Each scene shows the same named points in several views, each turned, perhaps mirrored, and shifted as a whole.
A view may leave some points out, and in a few views one point is out of place. Which views, in the order they come, and which point in each? Write none if none.
Scene 1:
view 1:
  gul [ -5   3   4 -11 -10  28  12 -29]
  Peri [-21  -2  -1 -15  12  20   9 -22]
  Diben [-21  -2   5  -8  17  19   4 -23]
  nelet [-11  18 -17   0  -4  40   6 -27]
  reve [-20  -7   5 -16  13  20   6 -25]
  ruzup [-16  16 -13  -3  -4  38   6 -25]
  sagi [-21   1   3 -12  10  26   6 -24]
view 2:
  ledud [  4  16  16 -14   2 -21   8  15]
  Daz [  5  13  10 -14   7 -18   9  12]
  sagi [  8  11  12 -12   3 -18  10  12]
  ruzup [21 -6 -2 -4 -7 -9  2 12]
  gul [  1   6  -7 -15   1  -1  10  10]
  Peri [  9  13   4 -12  11 -20   7   9]
  salik [  2   6   2 -14  -2  -4   9   5]
  zus [  1   2   0 -15  -3 -10  11   9]
  Diben [  7  16  18 -12   4 -23   9   6]
  reve [  5  19  13 -15   5 -22  14  12]
view 3:
  reve [-59  49  10 -26 -12  29  20 -17]
  sagi [-55  44   4 -23 -14  30  20 -22]
  Daz [-56  46   8 -23 -17  29  21 -22]
  ledud [-59  47   5 -23 -11  25  24 -21]
  Diben [-58  50   1 -28 -16  31  24 -19]
  salik [-41  40   9 -12 -19  26  20 -15]
  zus [-44  40   7 -12 -19  24  12 -16]
  nelet [-30  33  -4 -10 -22  40  13 -34]
  Peri [-57  51   8 -23 -12  30  18 -24]
  ruzup [-36  33  -4 -11 -18  34  13 -34]
view 4:
  sagi [-46  20   1 -19 -26  13  30 -17]
  Diben [-46  16   7 -17 -33  16  30 -14]
  Peri [-48  24   9 -15 -26  12  32 -18]
  zus [-38  35  -5 -27 -22  16  28 -18]
  ruzup [-40  21  -7 -38  -8  20  33 -30]
  gul [-32  40  -9 -25 -24  13  33 -25]
  reve [-45  22   5 -12 -29  11  30 -14]
view 5:
  Diben [ 11 -37 -34 -47 -24   5  31  18]
  salik [  7 -40 -18 -62 -38   3  28  27]
  ledud [ 11 -40 -29 -50 -27   1  32  12]
  ruzup [  3 -25 -13 -66 -31  -8  43  34]
Views that do not fit: view 2
  view 2 moved: Peri
